Here are some points:
[ 1.5 -0.1 -0.9  0.7 -0.5  0.  -1.2 -0.2 -1.6 -0.9  0.1  0.2 -0.6 -0.1
 -0.5  0.3 -1.4  0.2 -0.6]
[-0.7 -0.5  1.5 -0.3 -1.3 -0.9  1.1  1.4  1.7  1.4  0.5 -0.5 -1.6  1.1
 -0.6  0.5 -1.2  0.9 -0.4]
[-0.9  1.2  1.2 -0.6  0.   1.1 -0.1 -1.1  0.6  0.3 -0.4 -1.  -0.3  0.8
  1.6  1.3  0.  -1.4  0. ]
[ 1.3 -1.6 -1.6  1.1 -0.6 -1.4 -1.4  0.8  0.5 -1.2  1.7  1.7 -1.5 -0.5
 -0.9 -0.5 -1.6  1.6  0.8]
[-1.2 -1.   1.5 -0.9 -1.5 -1.3  0.4  1.5  1.6  0.9  0.5 -0.9 -1.4  1.6
 -1.3 -0.4 -1.  -0.9  0.3]
[-0.1 -1.5 -1.3  1.1 -1.6 -1.5  1.  -0.5  0.8  0.   0.8 -0.2  0.2 -0.7
 -1.2 -0.1  1.3  1.3  0.9]
[ 0.7 -1.7  1.7  0.1  0.5 -1.7  0.9  0.1  1.7  0.9  0.3 -0.2 -1.   1.2
 -1.5 -1.7 -0.6  1.  -1. ]
[ 0.8  1.1 -1.1  0.4 -0.9 -0.8  0.6  0.5 -1.3  0.1 -1.3 -0.5  0.9 -0.7
 -1.6  0.6 -0.8 -0.9 -1.6]
[-0.3  0.7 -1.2 -0.9 -0.2  0.3  0.4  0.9  1.2  1.7 -1.5 -1.7  1.4  1.3
  0.  -1.   1.7 -1.4 -0.5]
[ 1.7 -0.6 -1.7  1.7 -0.1 -1.1 -1.   0.  -0.8 -1.3  1.   1.5 -0.9  0.2
  0.3 -1.4 -1.3  1.7  0.7]
[-0.3  0.9  0.3  0.3  0.7  1.2  0.8  1.  -0.9 -1.5  0.   1.2  1.3 -1.5
 -0.7 -0.7  1.  -0.3  1. ]
[ 0.9 -1.4 -1.3  1.6 -0.7 -1.6  0.   1.6  0.9 -0.2  1.1  1.1 -0.2  0.
 -1.4 -1.5 -0.9  1.6  0. ]
[-1.2  0.  -0.2 -1.6 -1.6 -1.4 -1.3 -1.5 -0.4  1.4 -0.7 -1.4  1.5  0.1
  0.9  1.3  1.3 -0.8  0.5]
[ 0.4 -1.6  1.6  0.4  1.1 -1.6  0.7  0.3  1.5  0.8 -0.1  0.  -1.2  1.5
 -1.7 -1.6 -0.8  1.  -1.3]
[ 0.1  0.1 -0.5 -0.6 -1.1 -0.3 -1.1 -0.3 -0.6  0.7 -0.6 -0.7  0.   0.7
 -0.3  0.8 -0.1 -0.9 -0.9]
[ 0.2 -0.9 -0.4  0.3  0.9  0.3  1.4 -0.8  0.  -1.4  1.4  0.6 -0.2 -1.4
  0.2 -1.4  1.2  0.7  1.4]
[ 0.2 -1.3 -0.6  1.3 -1.2 -0.9  1.3  1.7  1.6  0.   1.7  0.7 -1.3 -0.3
  0.4 -0.9 -1.4  1.5  0.3]
[-0.6 -0.4 -0.8 -1.4  0.3 -1.3 -0.2 -1.2  1.4  1.3 -1.7 -1.2  0.3  1.7
  0.3 -0.2  1.4 -1.  -1.2]
[-0.1  0.4  1.1 -0.5  1.6  1.5  0.3 -0.1 -0.9 -0.1 -0.5  0.9 -0.4 -0.8
  1.1  0.2 -0.1  0.5 -0.2]
[-0.8  0.9  0.6 -0.9  0.1  1.4 -0.6 -1.2 -0.5  1.1 -1.4 -0.8  1.  -0.6
  0.9  1.2  0.3 -0.3 -0.3]
[ 0.9 -1.1 -0.6  1.2 -1.1 -1.2 -0.2  1.3  1.  -0.1  1.5  0.9 -1.6  0.5
 -0.4 -0.9 -1.6  1.1  0.2]
[ 1.4  1.7  0.7 -1.3 -0.9  1.   1.2  0.9 -1.3 -0.5 -1.2  0.6  1.5  0.8
 -0.4 -1.1 -0.5  0.2 -1.7]
[-1.   0.4 -0.1 -0.7 -1.4 -0.4 -0.5 -0.9 -0.1  1.1 -1.1 -1.1  0.8  0.7
  0.5  0.9  0.2 -1.  -1.1]
[-0.8  1.   0.5 -0.7  0.3  0.6  0.3  0.4 -1.2 -0.6 -0.4  0.5  1.6 -0.9
 -0.7  0.3  1.1  0.  -1. ]
[-1.1  0.8  0.9 -1.   1.5  1.7 -0.7 -1.3 -0.9  1.6 -1.4 -0.3  0.2 -1.3
  1.1  1.4 -0.6  0.3  0.6]
Here are 16 more points, each followed by its number:
[-1.1  0.6  0.1 -0.3  0.1  0.4  1.2 -1.4  0.5  0.3  0.  -0.7  0.3  0.9
  1.4  1.1  0.5 -0.4 -0.6] 0
[ 1.1 -0.3 -0.9  1.   0.2 -0.2 -0.5  0.1 -1.  -1.6  0.6  1.4 -0.1 -1.3
 -0.1 -1.6  0.   1.2  1.3] 1
[-0.9  1.4  1.  -0.4  0.9  1.3  0.8 -1.5  0.9  0.1  0.  -1.4  0.5  1.1
  1.4  1.7  1.2 -1.5 -0.9] 2
[ 0.5  1.3  0.7  0.   0.4  0.5 -0.9 -0.7 -1.1  0.5 -1.3 -0.6  0.8 -0.3
 -0.3  0.9 -0.5 -0.6 -0.8] 3
[-0.2  0.   0.8  0.5  1.2  1.3  0.5  0.7 -1.4 -1.7  0.6  1.6  0.5 -1.7
 -0.6 -1.2  1.4 -0.1  1.6] 4
[ 0.3 -0.8 -0.1  0.9 -0.8 -0.6  0.1  0.6  1.1  0.2  0.9  0.1 -1.3  0.9
  0.5  0.  -1.1  0.8 -0.5] 5
[ 0.9 -0.2  0.   0.1  1.5  0.8  0.6  0.  -0.2 -1.5  0.7  1.3 -0.3 -1.1
  0.6 -1.2  0.4  0.8  0.4] 6
[ 0.  -0.4  0.4  0.6  1.4  0.8  1.5 -0.4  0.7 -0.3  1.   0.5 -0.7 -0.9
  0.8 -0.4  0.9  0.4  1.3] 7
[ 1.3 -1.3 -1.2  1.6 -0.3 -1.2 -1.1  0.   0.2 -0.9  0.9  1.  -0.9  0.
 -1.1 -1.5 -0.9  1.5  0.2] 8
[ 1.2  1.   0.   0.9  0.4  0.7 -0.9  0.7 -1.6 -0.9 -0.6  0.3  0.  -0.4
  0.1  0.  -0.9  0.1 -0.9] 9
[ 1.5 -1.2 -1.   0.7  0.  -0.7 -1.3  1.4 -0.7 -1.1  1.5  1.6 -1.7 -1.4
 -1.  -0.7 -1.7  1.4  0.4] 10
[-1.3  1.3  1.6 -0.8  0.7  1.6 -0.7 -1.4  0.  -0.3 -0.9 -1.1  0.   0.3
  1.7  0.9 -0.3 -1.3  0.1] 11
[ 0.4  1.4 -1.6 -0.5 -0.7 -0.6  1.3  0.2 -1.1  0.  -1.7 -0.9  1.2 -0.1
 -1.7  0.8 -0.7 -1.7 -1.5] 12
[-1.6 -0.3  1.  -1.2  1.7  1.2  1.6 -0.4  0.3  0.5 -0.3  0.8 -1.1 -1.2
  1.3  0.6  0.   1.1 -1.1] 13
[-0.4  0.   1.4 -0.1  1.3  1.4  0.9  1.  -0.2 -1.7  1.1  1.2  0.6 -1.7
  0.2 -0.6  0.6 -0.5  1.1] 14
[-0.5  0.1 -1.5 -1.4 -1.  -0.5 -0.1 -0.6  1.4  1.6 -1.6 -1.6  0.7  1.4
 -0.2  0.   1.6 -1.2 -1.4] 15
Which two of these numbered points are nearest to each point below, looking only along the 3 directions in which the first points spread most? Their numbers follow each, nearest first.
[ 0.7  0.8 -0.7  0.2 -0.2  0.  -0.3  0.8 -1.5 -0.5 -0.8 -0.1  0.9 -1.
 -1.5  0.4 -0.2 -0.7  0. ] > 9 3
[ 1.6  1.5  1.7  0.   0.8  0.5  0.5  1.3 -1.7 -0.7 -1.2  0.3  1.1  0.2
  0.  -0.5 -0.4 -0.4 -1.5] > 13 7
[-0.9  0.2  1.3  1.4  0.5  1.6  1.7 -0.9  0.7 -0.4  0.2 -0.1  0.1 -0.2
  0.7  1.4  1.7 -1.3  1.2] > 13 3
[ 1.   1.5  0.2 -0.2  0.6  0.4 -0.4  0.6 -1.5  0.4 -1.5 -0.6  1.  -0.2
 -0.8  0.7 -0.4 -0.5 -0.4] > 3 0
[ 0.1 -0.7  0.3 -0.1 -1.  -0.4  0.   1.5  1.3  0.6  0.8  0.1 -1.4  1.
  0.   0.2 -1.3  0.4 -0.1] > 5 7
[-0.4 -0.2  0.8 -0.4  1.7  1.1  1.4  0.2 -0.3 -0.8  0.4  0.8 -0.7 -1.
  0.9 -0.3  0.8  0.9  0.1] > 14 7
[ 0.6 -0.9  0.4  0.2 -0.3 -0.7 -0.8 -0.2  1.   0.6 -0.1 -0.3 -1.   1.2
 -0.9 -0.1 -1.2 -0.2 -0.1] > 5 0
[-0.7  1.7  0.   0.   1.3  1.   0.7 -1.6  0.6 -0.4  0.3 -1.7  0.9  1.3
  1.6  1.7  1.5 -1.7 -1.4] > 2 11
